In the rows, zero is written as 128.
Each path is a new rotation, seen through one point. The rows after it are directions, each followed by how far the rotation turns it, in degrees per step (0 if it stays put).
Each turn is a multiple of 5 degrees from 10 to 175, or 0.
Each row of a path follows its step; steps can be skipped.
path 1
step 0: [135 119 135 120 127 120 124 117 122 132 127 125 120 123 129 135 125 127
 130 131 128 119 128 138 131 126 125 133 123 112 126 122 134 123 126 117
 116 127 132]
step 1: [142 133 122 125 119 133 135 118 127 136 137 117 135 135 129 129 126 122
 136 129 132 118 137 136 131 132 127 125 125 127 131 134 128 127 129 117
 125 129 118]
step 5: [129 134 128 114 119 126 134 132 127 117 132 136 121 125 137 134 128 137
 129 124 120 127 130 126 138 120 122 135 123 123 128 124 137 139 123 119
 127 130 128]
step 6: [127 128 126 125 115 124 132 122 133 119 137 119 132 133 131 127 118 119
 124 125 128 129 126 132 127 123 121 127 125 119 122 121 135 120 118 123
 112 130 133]
step 8: [134 139 126 122 120 127 133 133 120 128 121 125 117 131 137 129 120 134
 130 131 127 132 123 128 130 115 120 140 120 133 128 128 134 135 121 125
 121 127 119]
step 9: [130 133 127 130 122 129 136 116 131 119 126 113 125 126 135 119 126 118
 122 128 134 131 124 135 122 124 123 124 129 132 123 115 134 126 115 131
 127 128 125]
step 10: [129 127 124 133 113 122 135 120 130 125 121 135 114 121 130 133 134 126
 133 129 119 124 140 138 123 122 118 128 126 136 131 122 125 129 128 132
 135 131 125]
step 11: [130 126 126 127 118 125 140 130 136 131 122 134 118 136 132 128 126 131
 131 127 141 126 124 132 137 114 124 137 125 131 130 119 131 137 127 124
 115 127 127]
step 12: [133 122 128 130 127 136 137 109 139 126 128 120 127 121 135 133 125 123
 128 127 131 136 132 135 133 117 132 123 130 119 123 117 132 129 123 127
 127 135 126]
step 13: [138 126 125 136 118 127 135 128 127 127 127 125 126 128 122 149 121 128
 134 132 120 130 135 138 129 119 119 129 126 134 134 127 126 126 132 126
 128 139 123]
Directions:
[128 129 128 129 130 126 129 130 123 126 126 125 125 128 128 124 130 126
 127 128 129 125 126 128 126 130 127 129 129 134 128 127 129 130 125 131
 133 129 127]
60
[130 127 132 129 124 126 125 132 128 130 131 126 126 127 128 129 129 130
 130 129 128 126 128 126 129 125 126 132 129 126 128 129 128 125 126 132
 128 130 126]
140
path 2
step 0: [134 118 127 127 136 131 118 126 144 122 128 119 139 126 119 128 125 120
 120 136 117 127 127 125 132 124 126 122 131 121 130 133 122 121 130 127
 130 122 124]
step 2: [127 136 126 135 142 117 126 132 127 133 133 127 120 132 119 123 129 129
 124 132 122 135 135 131 132 136 133 115 123 123 127 138 130 127 123 133
 118 128 119]
step 3: [117 133 141 124 129 130 125 132 142 144 121 130 129 128 118 127 117 127
 136 124 121 126 134 128 126 120 135 131 134 128 136 129 132 129 128 127
 127 122 123]
step 5: [120 128 124 123 135 123 125 122 120 134 142 123 137 134 128 130 120 125
 128 127 127 121 133 133 124 125 138 140 129 117 124 128 139 129 117 137
 127 131 127]
step 6: [140 134 119 130 125 125 134 121 130 135 121 115 127 128 118 122 118 131
 128 122 127 127 135 136 132 135 127 136 127 132 132 136 136 133 127 123
 135 118 134]
step 8: [127 121 133 135 116 127 133 131 125 128 135 131 124 137 127 121 137 131
 129 120 119 139 137 142 130 129 128 141 123 130 126 123 137 126 122 122
 126 134 131]
step 10: [115 117 132 135 121 132 129 127 128 126 120 121 122 126 125 125 123 120
 136 122 139 122 131 125 126 130 118 130 123 125 140 118 136 124 129 128
 129 135 136]
step 12: [118 124 136 130 128 125 119 123 137 132 125 129 127 128 128 120 120 121
 124 126 116 124 133 120 119 117 130 140 129 134 125 130 123 126 132 129
 121 121 142]
step 13: [128 118 131 138 120 117 124 139 128 128 119 126 131 126 132 125 124 128
 118 125 133 124 121 126 143 132 119 123 121 130 125 141 127 127 130 124
 124 122 132]
step 14: [124 126 136 129 136 122 129 133 132 129 135 130 134 139 137 138 131 127
 122 128 125 120 135 118 131 125 129 126 123 121 130 127 143 123 123 142
 119 130 131]
Directions:
[127 128 125 126 131 125 130 129 134 127 130 127 129 131 128 128 130 126
 126 126 126 128 129 128 125 129 130 129 129 130 128 126 129 134 131 126
 127 125 126]
120
[127 131 125 128 129 130 126 128 126 130 129 128 130 128 125 130 131 132
 125 125 128 131 125 126 130 130 128 125 128 130 128 130 130 128 131 126
 129 128 133]
155
[130 131 128 128 128 130 124 126 126 127 131 130 128 132 130 127 129 131
 127 128 125 130 131 128 127 127 128 130 126 125 133 128 128 127 127 129
 128 123 126]
120
[134 131 131 128 129 129 131 130 130 126 131 126 129 128 126 129 129 130
 127 127 128 127 126 127 129 127 126 133 125 127 125 127 129 130 127 128
 133 130 128]
40
path 3
step 0: [130 130 133 132 133 128 129 127 122 126 125 123 127 129 125 128 133 131
 135 137 147 134 128 134 124 137 126 133 125 116 119 124 133 131 135 115
 115 118 122]
step 1: [125 136 127 132 125 134 125 128 122 125 135 124 135 116 117 121 127 124
 129 122 134 121 128 128 138 126 129 128 145 126 139 134 118 128 127 119
 120 118 133]
step 3: [119 132 131 137 138 122 134 136 119 135 123 121 130 123 128 122 128 124
 128 124 135 128 122 124 126 127 128 128 139 122 129 134 137 122 134 113
 116 114 126]
step 4: [126 126 130 129 124 136 127 118 119 133 137 122 141 127 124 132 140 135
 127 122 135 124 137 123 138 134 133 119 128 122 132 131 122 139 132 125
 126 117 137]
step 5: [112 125 127 126 129 125 128 138 123 135 129 134 135 122 112 133 127 120
 130 131 143 124 125 127 124 134 139 126 126 129 127 129 142 121 127 120
 127 125 129]
step 6: [130 121 126 133 140 135 129 128 129 133 119 127 129 133 129 123 136 136
 134 124 141 125 126 121 144 133 130 130 133 120 126 129 125 131 136 117
 117 116 125]
step 8: [127 123 122 116 128 134 131 141 117 130 123 135 130 122 121 131 124 133
 127 132 145 127 125 123 137 136 129 132 134 126 141 120 129 129 127 119
 120 124 125]
step 9: [131 130 134 142 129 134 121 129 123 130 133 121 130 126 123 128 135 128
 135 133 132 132 127 131 124 133 126 128 130 113 121 133 128 124 135 118
 109 115 121]
step 11: [120 118 129 131 129 131 128 136 110 131 129 125 131 123 128 134 131 135
 128 136 141 130 132 128 124 147 131 127 120 119 126 125 138 128 132 119
 125 125 131]
step 14: [123 128 127 125 136 119 129 138 124 127 124 131 127 123 116 129 126 124
 132 131 148 124 116 122 125 136 128 120 130 125 126 129 141 124 129 116
 122 123 129]
Directions:
[125 132 126 129 127 126 128 128 128 126 129 127 128 130 125 128 129 126
 132 129 128 128 127 129 123 125 130 125 130 125 126 126 132 129 125 129
 127 130 127]
160
[127 126 130 126 130 127 127 124 132 129 123 132 128 130 124 127 131 131
 131 127 130 126 127 128 128 130 128 127 128 131 128 132 130 128 126 130
 127 129 127]
45
[129 128 129 130 124 128 129 127 125 126 123 127 130 127 127 125 126 125
 129 126 130 128 126 123 129 124 129 129 130 132 129 127 128 124 127 128
 130 128 127]
160
[129 128 131 132 128 124 129 128 126 130 128 130 129 131 130 127 134 124
 129 130 127 128 127 132 131 126 126 130 129 130 129 126 127 130 126 128
 127 126 130]
120
[125 126 126 126 125 130 128 128 128 130 132 128 130 125 125 127 129 130
 127 131 129 127 127 127 129 126 123 129 128 130 127 125 131 129 127 133
 130 128 131]
125
[128 129 127 123 127 128 126 124 129 129 127 126 129 131 130 128 130 129
 128 131 130 130 131 126 129 128 127 125 128 129 128 122 127 130 130 125
 129 127 124]
170
path 4
step 3: [131 123 136 136 126 131 122 126 139 131 124 127 120 141 134 123 118 126
 131 128 121 126 121 140 125 140 128 122 128 125 121 122 132 133 132 130
 131 125 140]
step 4: [122 117 135 134 141 133 127 127 134 140 121 138 125 134 139 130 123 125
 131 126 124 118 131 120 129 132 128 122 122 131 130 129 120 135 132 126
 122 127 134]
step 5: [128 126 121 136 129 131 116 123 126 132 120 139 120 128 137 121 122 127
 134 122 138 116 125 127 136 122 127 125 135 135 138 129 137 132 128 126
 127 131 134]
step 6: [134 120 128 123 142 129 120 122 123 119 135 134 138 122 136 126 126 136
 135 127 130 127 125 130 129 128 120 125 125 132 140 121 136 136 134 128
 129 123 136]
step 7: [124 114 118 120 136 127 120 128 131 120 135 122 123 135 128 134 122 141
 129 127 129 128 125 134 140 128 127 121 130 140 128 121 129 128 132 132
 129 137 128]
step 8: [123 130 130 115 126 125 136 123 139 125 124 129 120 138 134 132 126 135
 136 127 120 125 125 130 132 137 124 130 137 133 135 117 130 126 139 135
 130 124 133]
step 10: [130 121 132 130 127 126 117 127 138 140 125 139 119 134 129 125 130 133
 124 136 120 122 123 128 125 139 126 125 132 131 133 131 132 142 129 118
 121 128 133]
step 11: [125 120 130 130 141 124 118 122 126 131 114 129 128 126 134 127 120 121
 123 131 128 124 123 123 133 123 132 128 128 126 135 122 137 134 138 124
 113 130 132]
step 12: [130 123 125 131 131 128 115 115 122 117 131 134 128 133 136 124 128 135
 134 131 127 120 123 126 125 122 129 113 130 129 136 131 133 120 136 131
 121 134 133]
step 14: [118 125 127 122 131 127 122 123 136 132 134 137 122 130 132 136 120 145
 129 132 128 129 138 137 133 125 132 133 135 133 130 122 128 117 136 129
 129 123 130]
Directions:
[126 134 126 128 129 128 130 125 125 126 123 129 125 130 130 130 130 128
 131 127 131 127 129 126 129 126 130 127 131 125 129 127 130 127 128 128
 127 126 127]
110
[125 125 127 128 133 128 130 128 123 129 127 130 130 129 128 131 128 125
 123 128 129 129 131 129 130 126 132 128 125 131 126 128 127 127 130 128
 129 128 128]
155
[127 126 127 130 126 126 127 129 126 133 124 125 127 130 130 128 129 128
 128 128 123 126 129 130 124 130 129 129 128 126 126 130 130 131 126 130
 127 125 128]
55
[124 129 126 128 127 127 128 128 128 124 127 124 131 127 130 127 128 132
 128 129 127 131 131 132 128 130 125 126 130 129 127 128 127 126 131 132
 129 129 125]
60
